In the rows, zero is written as 128.
Each named move below is a turn or a mirror, shown by a few rows before and after it. Which moves, in which order, take the first row of each later pair to the second? The first pair is answered.
L:
[123 129 103 161 101 160 147 124 114 147 111 133 125 128 129 150 105 123
 120 126 119 156 120 136 122 107 136 101 128 135 134 112 113 106 115 127
 149 115 124 122 106 119]  ->  [122 128 119 158  97 158 139 122 123 161 126 134 129 125 121 154 112 131
 115 117 116 158 120 126 127 100 137 100 126 143 137 113 114 109 112 120
 141 112 126 121 113 126]
[142 115 158 109 165  96 113 112 112 110 125 155 129 128 124 137 149 109
 112 114  79 108 110 139 130 114 123 145 146 120 140 134 119 144 147 124
 130 128 115 138 141 131]  ->  [140 118 147 111 167  97 113 115 102 102 113 149 129 129 125 134 148 103
 113 119  80 102 111 146 126 121 125 145 147 112 135 131 116 144 151 131
 141 122 110 135 136 131]
[132 140 118 126 159 103 132 118 104 124 125 130 125 135 162 120 122  66
 123 130 125 103 109 121 126 137 145 139 128 125 130 135 138 136 140 128
 137 143 126 113 116 116]  ->  [134 131 151 118 151 100 121 112 126 152 155 139 130 128 148 128 129  80
 120 114 115 114 114  97 137 124 145 138 132 146 139 126 137 139 129 117
 119 147 127 111 127 117]
P:
[102 163 127 135 142 134 129 165 139 129 131 121 133 133  83  98 127 130
 118 142 142 130 124 127 142 139 104 111 124 105 138 132 122 123 115 141
  99 135 134 120 122 121]  ->  [133 148 141 119 123 160 132 145 135 133 130 132 138 124 107 130 122 154
 128 144 130 136 137 104 141 123  93  89 146 120 133 125 117 128  88 117
 107 115 118 120 109 128]
[123  99 145 131 133  86 104 126 127 120 146 170 137 157 128 156 137 140
  87 116 146 139 120  84 130 149 137 156 128 138 118 135 163 140 149 102
 160 140 131 146 164 150]  ->  [132 100 131 130 131  95 114 127 109 101 122 166 135 153 150 160 128 136
  94 132 141 134 119  84 127 155 134 145 133 132 112 136 167 149 146 102
 178 128 122 147 144 155]
[146 101 164  96 101 115 141 117 121 112  96 128 113 112 175 122 113 144
 120 130 118 113 141 104 163 152 159 106 100 129 114 130 152 150 134 104
 106 135 122 156 127 134]  ->  [117 114 155 105 115  93 132 132 130 113 104 117 109 120 151  97 123 129
 112 123 124 112 130 120 168 158 171 123  82 119 122 133 154 146 161 126
  98 156 140 152 143 125]
[117 134 118 139 150 158 162 135 167 173 134 121 104 100 141 120 119  86
 107 133 135 144  91 148 116 120 183 137  91 145 188 135 114 131  92 110
 120 150 122 137 107  91]  ->  [136 125 124 134 140 171 163 122 163 169 125 129 106  92 160 135 112  97
 117 140 129 145  96 137 114 112 176 125 109 150 183 131 112 136  77  96
 127 135 105 138 100  96]
C:
[144 111 160 124  98 111 110 108 136 138 156 143 156 126 140 142 121 135
 146 109 104 144 119  90 138 100 166 129 136 133 130 114 112 139 112 110
 133 136 111 120 148 151]  ->  [133 104 140 133  94 125 111 102 139 123 158 147 155 137 119 152 128 142
 139  94 131 150 127 103 132 106 154 150 134 128 103 117 122 120 119 110
 136 125 112 135 159 141]
[161 157 117 105 137 156 173 118  65 116 125 141  92 143 167 144 106  75
  88 177  98 109 118 103 121 171 165 157 198 114 114 141 161 136 127 163
 148 116  96 105 105 122]  ->  [151 145 102 107 134 164 171 112  64 104 131 147  91 149 153 153 110  83
  80 166 116 116 118 110 116 176 155 176 195 111  94 140 172 125 130 159
 150 109  98 115 115 114]
[133 122  97 148 129 125 144 129 107 112 109 126 113 126 166 136 118 112
 123 144 136 116 118 155 114 144 130 127 140 116 119 132 134 114 129 142
 161 124 115 131 118 122]  ->  [136 135 100 144 130 135 144 137 105 108 105 124 114 124 167 132 117 128
 131 154 130 115 123 148 119 141 123 114 142 116 117 131 126 117 130 144
 157 119 114 130 115 124]
[108 160 148 126 115 149 125 145 189 181 154 108 109 128  55  85 177 166
 117 124 150 158 109 137 112  97  81 131 130 119 123 189 135 130 161 129
 112 132 142 163 150 134]  ->  [129 165 170 120 123 118 122 146 190 209 148 104 106 119  85  75 165 140
 115 134 115 148  95 128 123  90  99 116 125 127 163 186 125 151 158 125
 107 154 138 147 133 144]
W:
[148 106 133 114 123  90 107 106 110 105 136 136 128 150 150 164 142 158
 121 124 109 138 152  90 141 125 131 112 149 132  88 130 130 124 135 115
 122 110 111 115 119 137]  ->  [146 102 116 122 127  87 116 103  98  95 122 133 125 161 166 168 136 140
 116 125 113 132 142 101 136 130 134 121 144 126  87 129 131 120 144 116
 136 113 103 122 110 131]
[128 115 139  89 105 169 155 129  97 125 117 101 136 130 161 139  93 146
 158 139 105 117 122 134 104 118 125 126 113 124 134 137 113 149  77 131
 116  96 132 163 116 118]  ->  [129 115 142  85 106 168 158 128  99 127 120 101 142 129 162 141  98 153
 158 138 106 114 119 128 104 124 126 121 117 122 136 136 112 148  79 130
 115  92 131 163 113 121]
[ 98 110 142 159 130  99 138 116 185 105 142 128 119 119 118 167 114  91
 113 105 115 148 127 148 131 135 100 170 139 124  93 128 131 108 129 106
 116 163 144 143 130 121]  ->  [ 97 113 137 164 136  99 141 117 184 106 140 128 119 116 118 164 117  86
 111 107 115 151 123 154 129 135 106 169 135 122  99 127 128 110 127 107
 117 168 143 142 131 120]
Pairs:
(two moves a pair)
[167 148 120 134 101 187 186 122  82 105  74 162  56 119 180 156 137 159
 171 187 124 117 157  98  95 123 141 122 138 128 122 149 133  98  77 109
 151 111  65 135  85 147]  ->  [108 151 138 167 149  88 152 133 129 163 137 154  43 140 126 105 160  71
 108 121 129 125 107 133 126 121 195 204  66 136 174 145 141  78 133 138
 112 198 114 123 141 121] -> C, P
[111 161 137 131 133 127 130 153 127 129 108 115 135 113 106  90 129 143
 135 155 117 125 134 141 131 122 119  87 137 106 146 122 112 141 134 148
 106 128 130 105 121 135]  ->  [153 104 159 118 119 119 123  98 132 158 125 141 120 104 151 143 118 125
 113 117 111 133 129 123 133 106 130 114 140 145 147 111 126 139 104 102
 128 131 109 105 115 126] -> C, P
[ 99 186 149 102 120 121 101 154 164 124 136 121 153 158 123  98 127 124
 100 164 118 108 169 155 113 139  85 129 139 137 127 134 173 124 132 133
 131 162 175 150 113 139]  ->  [108 186 140  98 121 128 108 155 150 113 120 120 152 160 140 100 119 120
 103 177 117 104 171 158 106 147  83 120 145 127 124 136 173 126 132 134
 144 154 168 147 101 142] -> P, P
[162 111 123  93 123  88 147 102 120  88  90 140 155 157 154 136 141  81
 134 116 103 106 145 148 118 150 163 157 145 139  89 103  93 128 148 112
 156 130 122  92  84 149]  ->  [147  99 133  91  99 117 137  94 145  85 128 149 163 159 109 152 163 130
 137  98 129 124 166 129 117 139 137 160 155 145  58  97  98 108 138 101
 135 106 127 108 118 149] -> L, C
[130 130 135 129 139 100 122 149 142 132 106 132 115 129 128 119 167 100
 121 140 116 109 121 133 146 106 127 146 113 137 133 130 122 140 125 120
 141 139 143  89 143 129]  ->  [137 107 135 128 124 129 123 128 142 126 112 144 120 132 124 142 169 123
 122 120 133 118 131 127 141 101 111 156 123 144 102 127 128 127 109 105
 148 120 135 103 151 122] -> P, C
[183 118 157 108 134 105 117  79 142 145 155 153 127 124 168 105 104 108
 126 104  77 103 135 107 131 121 204 109 140 176 166 134  94 137  93 104
 162 133 118  92 116 175]  ->  [152 136 146 122 154  75 114  96 140 140 149 140 125 131 151  73 112  79
 117 106  81  91 122 126 139 138 217 123 119 161 180 141 102 138 118 130
 157 155 135  89 128 169] -> P, L
[ 54 139 139 140 135 159  90 143 146 143 132 152 153 106 107 124 124 162
 135 150 132 146 150 102 114 122 114 115 121 131 136 148  83 131  95 127
  85 115 110 118 141 137]  ->  [ 36 148 127 145 148 141  90 156 140 135 128 146 150 110 103 105 123 147
 128 152 136 138 142 118 117 132 119 119 108 122 139 150  84 129 113 142
  87 125 116 117 144 132] -> P, P
[117 124 137 119  98 176 167 132 177  83 174 122 142 156  66 117 170 176
 102  93 139  94 159 103 133  97 139 159 103 137  69 126 128 119 146 166
 101  51 157 175 198 157]  ->  [144 184 120 117 132 144 194 171 117  78  89  90 136 136 143  67 132 124
 127 182  80  55 132 117 126 115 173  96  98 107 134 139  99 172 159 197
 123  79 142 143 119 178] -> C, L
[161 162 121 162 110 157 131 117 107 148  81 129 129  73 142 104 100 121
 139 147 115 102 106 161 120 155 188 103 169 155 187  66 100 143 157 165
 140 179 111 132 126 113]  ->  [126 132 124 174  98 170 116 100 146 153 134 145 129  86  84 125 125 138
 116  91 159 127 117 167 123 145 173 155 156 168 149  54 119 104 162 158
 124 175 126 149 179  89] -> P, C
[106 162 108 119 143 127 120 165 110  77 113 102 141 156  93  87 148 156
 147 173 148 108 157 125 128 165 113  98 141 100 109 146 131 139 171 167
 124 118 140 131 133 151]  ->  [133 146 116 107 129 146 126 151 102  72 103 108 146 147 119 110 139 173
 157 182 143 109 165 105 127 157 102  84 163 109 101 144 128 143 147 147
 138 100 124 132 120 157] -> P, P
[184 111 180  84 120 125 108 133 118 130 114 140 129 110 169 144 123 148
 130 159 110 129 141  99 148 144 125 118 162 159 107 151 102 150 119 103
 128 112 125 124 119 137]  ->  [146 103 143 120 150  87 101 131 107 112 105 134 112 137 163 132 131  80
  94 134 142 120 116 149 146 178 146 179 124 145  97 155 129 130 161 129
 147 142 142 131 138 112] -> C, P
[136 115  96 159 108 153 144 136 123 147 145 136 127 108 126 136  93 135
 116 100 150 163 145 181  78 128 114 149 122 150 146 148 109  71 114 122
 141 110 150 112 158 116]  ->  [154 126 117 150 118 125 141 141 125 174 140 133 126  98 157 123  82 109
 116 113 116 152 134 169  87 117 139 132 117 160 189 150  97  96 114 121
 134 131 146  96 135 124] -> C, C
[130 139  87 172 148 158 165 154  77 147  90 107 118 116 168 150  86  86
  93 159 118 134 102 167 120 125 136 115 126 124 138 121 117  96 144 130
 173 124  94 123  93  98]  ->  [125 101 146 156 112 185 134 129 136 182 177 136 131 113  99 186 120 149
  85 100 136 166 133 118 135  90 106 136 139 159 115 105 123  71 121 100
 127 107 113 142 152  93] -> L, C
[166 152 126 108 131 107 147 128 146 138 122  84 138  96 124 111  93 110
 113 185 105 115 126 105 106 142 115 136 147 118 173 141 118 164 120 142
 120 160 110 116  80 167]  ->  [154 154 137 112 133  98 142 129 159 150 139  83 138  96 106 102 104 110
 105 174 108 117 124 103 110 133 117 146 135 125 182 142 120 161 128 146
 106 169 121 115  91 165] -> L, P
[116  90  89 178 140 141 142  91  75 113  94 126 106 127 161 142  97 118
  98 119 153 135  99 160  99 133 142 156 109 111 105 156 144 119 132 134
 169 139 121 132 114  86]  ->  [ 92  88  97 183 136 143 133  91  97 129 121 131 109 127 124 137 112 122
  87  93 163 152  99 160 105 124 142 169  95 115 110 143 145 104 134 139
 148 150 134 129 137  72] -> P, L
[104 126 140 108  94 179 117 139 166 155 172 144 162 112  70 126 163 197
 131  92 125 156 134 107 129  96  87 110 136 141 122 114 103 114 105 116
  76 112 130 136 159 123]  ->  [106 166  60 137 143 142 157 161  85 108  61 119 139 114 161  90 115 106
 126 160 107 118  92 175 109 149 122 101 114  96 147 131 108 140 141 154
 146 139 108 117  88 120] -> C, L
[ 97 107  91 154 140 105 133 123 127 103 123 158 121 165 113 143 139  71
  99  97 149 137  94 171 132 126 138 172 105 134 134 114 151 103 136 128
 139 145 132 126 119  88]  ->  [124 152 135 125 138  96 138 157 120 126 104 143 136 137 133 103 122  87
 137 156  82 120  97 132 142 113 149  92 124 134 197 118 111 152 117 135
 119 151 127 102  76 126] -> C, C
[121  87 142 138 133 132 118  93 175 167 162 164 141 104  95 122 148 146
 117 100 116 139 150  83 133 165 114 182 125 148  69 154 159 133  97 122
 116 136 134 124 191 151]  ->  [ 93 109 117 156 157 107 119 109 164 150 146 153 136 118  83  88 151 115
 109 109 122 129 133 113 134 186 126 195 106 124  78 159 164 131 126 150
 121 153 148 123 196 146] -> P, P
[100 117  52 151 137 178 133 134 128 111 122 172 122 101 108 147 135 125
 110  89 154 158 137 147 118 126 108 163 132 138 140 143 155  90 139 120
 115 108 146 127 126  86]  ->  [ 96 171  81 134 146 167 131 179 134 132 116 149 137  88  94  97 133 137
 137 142 106 146 138 127 128 115 116 101 137 128 193 147 122 123 142 144
  85 121 159 110 106 113] -> C, P
